(in the rows, 128 means zero)
A single turn carries every row of the set below to another of its rows. Some are shown first; where does it send the rows asked next?
Ropi: [129  99 102 134 140 150 150 170 115 129 151 147 110 154 145  85 142 110
  95 164 129 108 136 132 118 123 111 149 152 122 148 122 135 144 120 143
 116 116 107 160 134  95 120 127 153 143 150  83 166  88 138 172 137 119
 130 151 124 145 128 107]
Teliz: [142 101 103 141 128 137 116 121 124 125 142 137 101 143 160 138 140 128
 138 120 111 136 136 125 119 103  94 137 132 137 146 119 122 165 104  77
 162 127 111 128 141  89 108 121 156 118 142 151 126 107 138 135  96 114
 123 145 131 124 161 111]
Mozik: [127  99 127 146 115 121 135 132 113 136 137 170 113 131 184 119 169 119
 131 134 123 134 140 149 117 131 105 186 140 147 127 136 139 123 122 116
 110 105 136 132 141 104  82 126 163 164 137 123 115 140 134 168 108 131
 117 101 155 139 166 136]
zuzuv: [153 117 149 139 143 146 143 151  96 154 156 168  94 122 150 124 163 113
 116 147 143 129 151 126 104 122 106 133 141 125 116 110 136 185 110 157
 123 115 150 109  84 127 139 133 132 126 122  94 132 114 138 151 114 139
 116 137 117 145 155 120]
dep: [144  92 124 124 155 147 136 142 126 113 135 117 108 133 168  98 155 129
 122 120 148 120 141 111 155 148  81 122 125 161 156 119 115 136 112 107
 137 129 154 138 103 110 142 131 165 126 132 103  72 116 128 122 137 102
 104 155 152 134 152  94]
numo: [157 113 155 137 126 128 142 133  93 145 143 163  83 118 158 100 146 104
  98 148 140 128 143 131 104 122 123 142 148 122 128 109 126 190 121 151
 144 125 144 119 102 120 146 117 139 119 128 102 136 122 131 141 120 157
 117 142 126 132 145 121]
siba: [112 103 117 143 153 150 118 149 153 128 135 120  89 138 173 133 161 163
 101 119 116 123 133 172 101 131 111 140 138 137 105 110 137 155 116 117
 142 123 135 122 103 137 105 120 128 140 165 139 135 118 152 165 114 111
 118 135 145 134 132  97]
vafos: [133  79 109 129 125 155 145 173 116 130 160 152 101 168 150 104 139 113
 106 159 119 125 151 136 118 120 116 149 151 114 144 126 137 135 127 138
 121 113 106 162 120  91 131 140 137 136 157  96 150  89 125 174 132 106
 134 169 135 146 114 110]
medi: [133  86 147 105 144 171 153 132 123  99 129 138 126 151 127 124 159 126
 128 118 129 137 122 126 109 147 111 134 137 141 149  99 141 126 160 106
 135 109 129 147 103 125 131 141 147 170 103 114 110 123 149 153 135 116
 134 128 155 139 163 153]
fipon: [105  78 139 128 139 142 101 151 116 141 120 157  85 130 107 131 122 151
 129 154 128 112 156 148 127 127 102 176 124 167 149 114 139 154 111  91
 131  98 137 155 101 122 118 122 145 155 143 145 105 100 137 125 109 119
 100 155 117 132 130  93]
moke: [107  97 143 134 124 133  98 150 101 125 112 171 104 128 114 134 120 147
 107 156 136 102 168 154 125 124 114 169 137 154 167 117 144 160 104 106
 136  94 129 156  93 117 129 145 160 163 139 139 108  97 136 133 105 111
 101 145 124 126 124 117]
Mika: [138  99  90 138 132 149 145 166 118 131 149 151 101 171 145 101 130 105
 100 153 114 119 159 128 122 117 120 163 154 124 157 122 141 143 132 139
 132 120 106 156 120  97 122 130 129 136 153 105 149  98 138 166 146 117
 124 147 117 145 129  80]
diza: [139  87 143 153 171 132 170 135 149 117 130 126 131 141 140 117 159 112
 106 142 128 118 160 108 106 110 102 149 151 158 127 139 132 123 139 144
 117 112 131 140 128 142 109 134 145 162 115 117 110 117 140 150 123 146
 155 144 137 114 112  90]
zetok: [121  99 134 149 160 147 161 143 150 128 145 141 113 134 138 119 168 108
 101 145 130 117 144 105 103 124 111 141 146 168 125 133 127 121 124 134
 121  99 136 150 145 136 105 135 155 167 113 107  98 106 133 156 123 144
 151 150 133 136  94  96]
lum: [135  83 146 108 146 176 160 121 110 115 125 154 110 137 127 120 167 116
 145 110 130 127 125 127 115 146 116 152 138 130 142 127 155 135 151  90
 144 104 118 144 109 120 137 123 147 192 103 119 107 132 145 159 125 113
 120 131 144 139 147 152]
tutel: [109  77 134 128 114 129 135 138  94 124 144 136 127 171 183 111 124 123
 141 119 140 150 130 128 125 110 118 152 152 165 144 119 124 145 102 156
 163 125 133 141  99 103 123 140 146 145 120 124 102 137 108 124 112 138
 151 154 141 137 153 102]
Ninuf: [156  99 144 136 127 122 149 132 114 128 149 154  84 129 161 105 159 110
 111 143 139 134 151 138 100 128 129 151 136 142 120 108 134 187 121 146
 131 112 162 113 116 140 144 114 141 125 135  92 141 109 141 142 113 164
 127 130 113 138 157 109]
Giv: [114  90 119 139 162 144 118 124 112 151 169 140 130 171 138 104 195 138
 131 132 127 100 136 122 130 127 110 149 139 135 133 129 124 153 128 100
 140 164 146 147 119  99 123 163 154 159 131 111 131 101 136 121 132 106
  96 146 170 130 163 105]
geme: [140  83 145  96 125 157 159 135 136 104 128 145 108 139 125 113 155 130
 136 118 119 128 139 126 124 146 112 159 149 145 157 101 140 113 154 102
 151 133 128 151  99 127 125 129 141 177 112 110 114 132 151 163 143 121
 127 116 159 132 170 158]
dip: [105  85 130 126 125 144 154  96 124 132 134 132 109 124 195 136 163 156
 124 135 161 132 150 121 118 146 114 182 159 130 131 123 137 138 114 122
 151 137 134 156 100 134 121 118 132 151 141 139 138 117 117 150 130 172
 129 158 148 143 136 113]
paboz: [121  96 149 137 142 183 103 134 126 141 131 108  98 163 150 128 166 124
 104 153 128 132 153 142 136 137 122 172 163 153 166 128 143 158 112 109
 191 128 122 171 125 118  97 133 157 138 132 112 125 125 178 151 135 140
 108 141 131 125 154 119]
gaso: [106  75 144 147 153 138 137  96  98 154 140 134  70 169 169 128 144 141
 122 158 141 130 159 159 135 134 107 134 158 149 141 116 134 146 128 139
 131 121 116 141  99 148 122 149 146 121 137 117 116  98 161 130 142 116
 157 115 139  99 139 104]
Tulup: [142  95 149 120 137 130 145 131  82 123 151 159  95 125 158 107 158 114
 112 139 148 132 152 123 102 127 133 135 143 124 122 117 130 188 119 155
 119 120 153 124  99 119 142 130 139 123 120  97 135  97 131 156 104 158
 131 131 130 149 163 124]
sivo: [ 97  87 138 142 142 140 114 149  91 107 134 156  78 132 122 134 113 148
 120 160 120 111 173 154 118 134 103 165 129 161 148 120 132 151 105 101
 127  94 132 155  99 116 124 115 151 145 139 133 105 120 143 120 105 113
  89 146 127 120 130 114]
simi: [106  73 135 118 147 130 130 123 118 149 133 131 150 164 155 120 178 112
 146 130 143 140 131 113 156 115  83 159 137 152 119 125 130 159  99  95
 127 148 122 149 118 144 102 132 133 166 157 116 132 131 133 155 117 143
 128 129 144 121 132 139]
sedov: [110  96 124 129 167 147 125 113 124 150 158 139 118 178 157 107 153 135
 122 135 125 130 146 138 133 126 138 152 153 158 165 153 112 149 137 121
 170 136 137 123 131 107 105 128 130 144 149 133 127 101 125 123  98  95
 113 143  92 152 123 123]
Zek: [ 83 116 133 139 143 161 125 117 116 152 154 123  93 123 147 120 144 124
 145 135 158 112 141 133 102 146 116 126 141 143 144 144 129 154 119  99
 156 123 115 151 112 126 104 151 180 162 162 118  85  92 127 176 134 128
 106 131 120 110 136 122]
bili: [150 104 145 138 126 133 144 134  95 132 150 153  86 134 155 119 150 127
 121 137 138 126 152 137  96 122 122 142 154 124 122 117 131 191 110 128
 118 121 164 114 116 130 158 131 146 124 115  90 126 121 125 136 115 164
 119 131 111 138 163 123]
zega: [130 115 159 147 151 113 136  89 102 125 164 134 122 157 165  89 161 165
 136 145 126 118 142 126 134 131 110 135 139 151 142 127 135 130 127 153
 161 105 139 141 111 125  91 154 160 138 116 108 118 118 102 158 121 118
 103 153 132 106 139 105]
daba: [120  83 132 118 103 136 146 135 141 176 126 124  97 112 135 103 167 133
 135 145 124 100 148 124 134 130  98 169 142 165 149 130 139 133 138 129
 108  97 122 156 129  84 121 143 161 142 135 104 154 114 133 132 125 124
 102 155 142 106 102 118]
molu: [103  77 145 141 137 170 138 152  92 163 157 127 111 124 160 106 192 142
 130 151 131 132 125 146 131 139 115 118 137 140 140 140 147 155 128 120
 170 103 147 148 100 104 116 140 153 140 165 111  93 112 132 158 139 106
 145 122 125 147 143 145]
gigu: [144 105 117 150 150 151 146 115 113 120 129 132 100 169 159 120 160 140
 108 113 124 120 122 125 111 109  94 142 125 144 159 121 153 157 113 127
 133 123 137 133  80 131  84 140 162 114 179  84 128  98 114 168 117 131
 114 120 130 104 140 113]
sir: [108  88 118 122 122 168 130 142 115 127 129 152 116 150 156  91 162 118
 117 118 136 118 179 145 123 124  98 170 159 151 182 139 129 122 104 115
 135 132 134 146  69 102 115 157 162 154 140  97 123 127 155 139 120 160
  94 121 132 159 138  98]
vesol: [128  84 141 105 135 173 149 141 126  97 124 148 111 134 128 113 172 127
 137 119 119 134 131 121 123 140 119 149 135 155 153 122 139 135 163  91
 143 120 135 154 105 134 116 136 156 184 103 108  93 119 148 162 112 108
 122 136 146 144 169 156]
puli: [100  81 135 130 145 132  98 153 111 111 124 155  81 148 112 131 128 141
 118 157 128 111 185 152 119 142 100 169 125 164 148 110 130 143 113  94
 128 100 127 153  94  99 115 121 131 144 156 130 116  99 148 128 108 124
 107 141 131 122 123  94]
Duvaf: [ 87  96 144 169 144 124 125 122 105 164 123 141 110 142 149 116 176 134
 147 132 150 116 142 146 105 122 108 131 137 141 161 129 115 184  98 142
 153 132 148 166 109 105 123 146 158 132 135 124 120 100 147 166 132 124
 128 153 127 130 138 162]
nimom: [105  94 105 138 141 146 105 128 101 142 101 134  87 154 172  76 159 127
 123 163 142 139 145 106 147 139 120 166 137 163 164 121 111 127 111 123
 160 105 137 123 103 108 132 125 174 150 165 117 129 114 136 139 111 114
 117 106 141 141 118 132]
gol: [119  82 134 159 165 156 160 140 156 132 136 128 123 129 130 121 165 102
 121 149 112 123 148 110 105 105 106 150 152 156 132 127 134 113 140 137
 121 111 132 156 129 143  99 131 167 169 117 107 123 107 129 147 123 133
 153 142 120 133 103 114]
sazel: [139  91 130 118 112 134 135 135 159 159 134 115 106 123 152 110 171 138
 139 156 128 108 152 115 141 119  97 184 135 164 156 109 148 132 146 118
 106 108 135 147 135  78 141 141 154 155 125 121 153 115 154 135 126 115
 103 145 151 115 124 114]
sez: [121  84 150 142 140 138 108 118 115 111 137 138 133 152 171 117 147 130
 105 129 127 126 148  96 131 104 111 171 107 120 161 116 120 141 106 133
 172  89 128 138 104 107 131 127 143 158 140  84  90 130 122 148 121 154
 101 164 150 135 141 131]
Gepum: [129  83 158 126 149 141 118 123 140 160 138 130 100 168 161 108 185 159
 109 126 139 126 135 128 109 156 118 184 117 127 129 145 122 158 121 119
 116 133 123 150 128 117 132 120 167 127 130 106  97 119 134 158 146 119
 135 114 125 113 173 121]
paziz: [145  81 117 125 152 129 163 102 147 112 133 157  99 146 143 118 162 107
 127 161 125 142 162 160 133 140  76 127 137 139 148 159 135 153 100 140
 114 115 132 131  96 129 112 130 143 129 164 110 110 101 161 144  97 114
 112 127 136 136 129 118]
Nosu: [128  89 129 131 109 140 152 128 150 173 135 119  97 106 147  97 165 143
 122 135 130 113 154 124 128 100 100 165 137 162 150 119 136 139 129 122
 116 107 127 148 123  82 128 136 161 157 114 115 155 101 153 136 127 124
 103 162 152 111 113 131]
Kob: [137 106 115 112 146 139 121 112 118 166 143 155 105 148 158 120 118 137
 131 119 131 131 127 128 126  91 131 151  91 161 132 131 121 123 104 101
 131 137 122 112 100 115 124 118 129 143 137 129 118 120 141 164 116 108
 145 135 136 137 139 129]
gugoz: [133  93 145  97 139 164 160 144 123 102 126 143 108 138 121 115 151 136
 140 126 105 141 124 127 116 147 117 148 153 150 152 117 142 134 127 102
 149 130 119 151 101 122 137 142 138 176 100 113 102 135 152 146 132 117
 119 127 140 144 163 165]
meki: [125 113 102 136 117 123 120 137 134 121  98 127  90 164 152 101 185 163
 100 149 137 127 146 144 139 169 100 139 142 140 146 120 134 139 137 123
 142 142 124 147  82 117 132 135 149 154 143 121 100  95 141 138 137 135
 123 159 160 144 128 135]
pitiv: [151  97 136 151 114 154 139 115 101 131 134 127 112 172 139 146 164 114
 111 142 122 126 130 128 151 121  95 126 132 168 143 111 110 149 112  88
 141 113 158 111  96 121 136 163 154 158 152  98 115  84 151 140 131 119
 117 148 162 142 135 104]
vezif: [100  81 142 129 127 136  96 147 103 118 124 163  72 121 121 129 123 145
 134 148 129 107 176 156 136 118 114 162 142 159 151 116 125 170 111  97
 136 102 136 144  92 110 101 125 150 143 141 134 118 106 143 143 104 112
  95 148 128 119 117 102]

Nosu turns into zetok
siba turns into meki
Where do these go?
gaso turns into paboz
Teliz turns into dep
Ropi turns into daba
Duvaf turns into Zek
Kob turns into pitiv
zega turns into sedov
paziz turns into sir
puli turns into geme
Tulup turns into vezif
sazel turns into diza
nimom turns into simi
lum turns into zuzuv
sivo turns into gugoz
numo turns into fipon

